First come named moves, each a turn or a mirror, each shown by rows before and after it. For each pair of rows after them, which moves, in which order, take the first row to the second? The first pair is done for you.
L (before |-> after):
[  1  -3 -16   0   0   0  -8  17  -5  -9   6  -3  -7  -9 -11  12   6 -20
   4   0   2  13  -6   6  18 -21  -2] |-> [ 11   5   3  14  -6   2   6  14  -8  -8   0  -1 -19  -3   0   5  12  -6
  -2 -11 -12  10   4  14  17 -10 -12]
[  2  12  36   9  14  14  20   9  -3   6   4  -5   8  14   5 -14   7  12
   0  -3 -10  -6  10  -4 -23  27   8] |-> [-13   3   6 -16  22   7  -8  14   8   6  12  -8  26   7 -12   0 -10 -11
  12  15  23   1  -3 -22 -16  16  24]
[ -6  -1   9   5   8  12  -8  -6  -4   7  -8  -8 -19  13  -4 -20 -12  21
  -3  -3  -6  -2  15   2   2  -8 -13] |-> [ -8  -6  -6  -6  14   7 -22  -6   1   5  -5  -8 -11  11  -7 -12 -19  11
   4   7  12   4   5  -8   7 -15  -2]
D (before |-> after):
[ 18  35   3  23  -4  28  25  19  -6  -8   4  -6  -4  -8  12   1 -15  33
   5   1 -12  -7  19   5  -3  25  -3] |-> [ -6  16  -5  -1  21   7 -20  -5 -18   7  12 -12  -7   4 -14  -6 -25  18
  14  37  20  16  28 -12   1  -5   9]
[ -7   2  25  24 -13  -7  15 -11 -11   5  -6   4  -7  -1  -2  -2  19  16
  -1 -13 -13 -10   8  11  10  14 -13] |-> [-23  -7  18   8   4 -17  -9 -22 -15  14  -1   5  -8   2 -12  -6  13   8
   6   7   4   5  16   2  14  -1  -9]
[  6  23  -6  -4  -8   0  30  14  -6 -10  -2  16 -27 -24  -1  17  29 -14
  -4 -10 -26 -17   4   4  -5  24 -17] |-> [-21   3 -12 -28  18 -22 -16  -8 -13   7   5  14 -23 -14 -21   9  15 -27
   2  32   8  11  14 -11   3  -4  -6]
[  8  -1  28   4 -10  11   6   0   6  21   7  13  14   3  26 -21   4  37
  -4   9  -3   1   8 -13 -17  24  -7] |-> [ -3  -7  22  -2  -2   2 -10  -9   1  25   8   8  13   8  17 -20  -3  29
  -3  28  10   8  13 -20 -12  14   1]
E (before |-> after):
[  1   2  -2  11  13  -5  -2  -3 -17  32  27 -29   1   8   3 -36 -13  27
 -22   5 -11  -8  -6  18   9  -9  13] |-> [  2  -2 -13   4  15  -9  -8  -2 -13  32  26 -31   4   9  -6 -33 -18  19
 -20  10  -4  -5  -9  18  10 -15  18]
[ 16  11 -13   4  -2  10  -7 -11   1  -3   2 -16   9 -14 -11  -7  13 -12
   0  -1 -25 -10  -6  11  -7 -12   8] |-> [ 20  14  -8   4  -6  15  -5 -12  -1   0   0 -13  11 -13  -4 -10  11  -7
  -1  -1 -23 -12  -5  12 -10  -2   9]
[-14  -1   5   6  -1 -14   5  12   7   5 -16   6  -9  -8 -13  23  -3  -9
   8 -12   2  -7  -2  -2  28  -3 -16] |-> [  4   3   9   9 -10   2  11  13  21  17 -10  13   9 -10   8  12  -9   6
   5 -15   6  -7 -10 -13  11  23 -11]
Then:
(2 to 3 moves a pair)
[-37  -5  -1 -20   9 -13 -25   3  -1   5   5  11   9  -6 -14  10   8  -8
   9  34  22  -5   6 -15  18  -3  -3] |-> [-11   6  32   6  -5   4  10  -1  -3  14   0  18   7   2  21 -15  16  26
  -7  11  -5 -12  12  -7  -5  34 -14]  E, E, L
[  0   7 -20 -11 -12  16   0   2  28  10  -2   8  31  -6  21  -3  -6   1
  10  10  30  -9 -24 -14 -11  16   5] |-> [-27  -1  15  -3   7 -19 -17 -29 -16  18 -14   6 -19  15  -9 -14  15   7
   7  15   8   2  16   2  18 -21 -15]  L, D, E
[-12  -4  17   8   7 -16  -4  -9 -20   2  -6  -4 -29   5 -11  -8  18   3
  -9 -15  -7   7  10   8  13 -18 -16] |-> [-23  -7 -10 -14   8 -17 -21  -3  -9  -3   1  -8 -10  -4 -22   3   2 -13
   1   2  15   5  -5  -2  17 -27  -1]  D, L
[ -4  -9 -11 -17  10   1 -19  -9   1   6   8   1  -2   4  -9   7  -3 -17
   2  13  13   8  -3  -2   5 -14   5] |-> [  0  -2   3  -3  12  -3  -3 -11 -10  -2   2  -3 -22   7 -14   4   8 -12
  -5   2 -11   7   8  13   9 -17 -10]  L, E, E
[ 33 -10   9   5  -2  17  17 -13   4   1  16 -18   3  -5  19 -22  -7  16
 -22 -25 -13  15  -7  16 -29  20   9] |-> [ 29 -11 -21  -8  -6  19   6   1  20  -6  22 -16  17 -12  14  -6 -19   2
 -11 -17   2  12 -24   5 -25  19  22]  L, D
[ 11   5  27  11  14 -16   7   3 -13   2  11  -6 -32 -12  -2  -6  29 -13
  -3   1   1   6  18  -5   7   8  -2] |-> [ 12   5  -4  -2   6  -8   4  27   8  -9  13 -10  -9 -24  -5  17  18 -29
   6   5  14   0  -7 -13  10   8  12]  L, D, L
